Each path is a new rotation, seen through one point. The rows after it are directions, each followed by how far the rotation turns it, in deg/step (0 if it stays put).
Each turn is a multiple of 5 degrees from 10 to 175, or 0.
Each row of a path follows its step; steps can be skipped.
Rotation 1:
step 4: 6  12  11  3  -9  11  5  18  -11  9  -10  -9  -1  16  13  3  0  6  -8  8  3  13  7  -12  5  -1  2  12  -6  -1  -22  -9  1  -13  5  6  -7  25  10  -11  33  8  5  -22  -1  4  10  -5  24  7  11  5  -3
step 8: -3  0  13  -12  -10  8  19  5  -8  14  29  12  -3  6  7  15  -16  7  9  -7  -7  21  -7  -11  14  5  -3  -8  10  -5  -16  -21  -5  -5  -9  16  8  13  -2  -3  23  3  -5  -9  7  2  17  -4  4  -5  16  7  4
step 9: -13  -1  22  -2  -1  -1  20  24  -15  12  7  -4  -8  0  10  -6  -3  4  -11  0  8  -8  3  13  11  26  20  10  6  -6  -11  8  -18  -12  -14  -7  -1  17  15  -18  14  3  0  8  -2  -1  1  6  17  6  -5  0  13
step 10: -22  -5  1  13  -2  7  4  12  -11  -18  -4  7  2  -2  -4  13  4  -7  12  -7  5  13  3  -11  3  13  16  2  2  -4  1  -4  -18  -16  -6  -3  9  12  -14  -14  1  17  -10  -4  -2  -15  19  -31  -3  5  -14  -19  16
step 11: -8  10  7  26  -12  4  4  9  8  1  -9  -16  -1  16  0  12  -7  0  -14  -8  -6  18  20  -22  18  5  5  4  6  -15  -8  -12  -14  -14  7  8  -17  -4  3  -11  12  -3  -4  22  -1  -2  -4  -8  -9  15  16  -3  6
step 12: -22  11  22  -6  -2  16  8  -3  -10  6  4  -6  -3  8  -10  7  -13  19  -15  3  3  1  0  -12  5  -7  -3  -4  -5  3  -14  -9  3  1  -1  13  -1  37  -8  -2  5  16  -8  10  16  16  13  -22  0  12  6  5  -7
step 13: -18  -7  16  8  7  5  18  24  -4  0  6  -10  5  12  8  9  7  0  -5  5  -1  10  -4  3  17  7  9  3  26  11  -19  -10  9  -4  0  16  1  1  12  3  13  14  -21  -9  4  -2  14  10  16  7  -13  19  4
step 14: -39  6  16  10  11  10  -11  18  -13  -3  7  -8  -15  -3  -3  10  -5  -1  -2  3  8  18  4  10  -2  3  5  -7  1  -7  1  2  -12  -28  -5  0  7  -4  10  -19  6  9  6  1  21  4  4  6  0  -8  -17  -17  4
Speeds:
-3  -1  4  5  1  -5  -3  4  5  2  2  -1  -1  2  -2  7  -4  2  1  2  9  0  2  2  1  5  -2  -1  2  -3  -4  -4  -4  -5  0  4  4  5  3  -6  2  3  -5  -1  -2  2  4  -3  2  4  4  0  0 : 0
2  0  1  -1  -4  3  -2  -1  -1  -6  -4  -7  0  5  3  1  -4  -5  -1  5  3  5  3  7  5  4  3  -1  0  0  -2  4  -4  5  0  -4  -2  0  3  -1  1  -5  1  3  -2  -2  -2  8  1  5  2  5  -2 : 160
2  -1  1  -1  5  1  3  0  1  -5  -1  6  1  3  3  4  3  -9  3  3  -1  0  -1  0  7  -1  -3  0  4  -1  -3  -3  1  3  1  2  1  -5  -8  1  -1  4  -8  -1  -5  -2  6  0  -2  -2  0  -1  -2 : 135
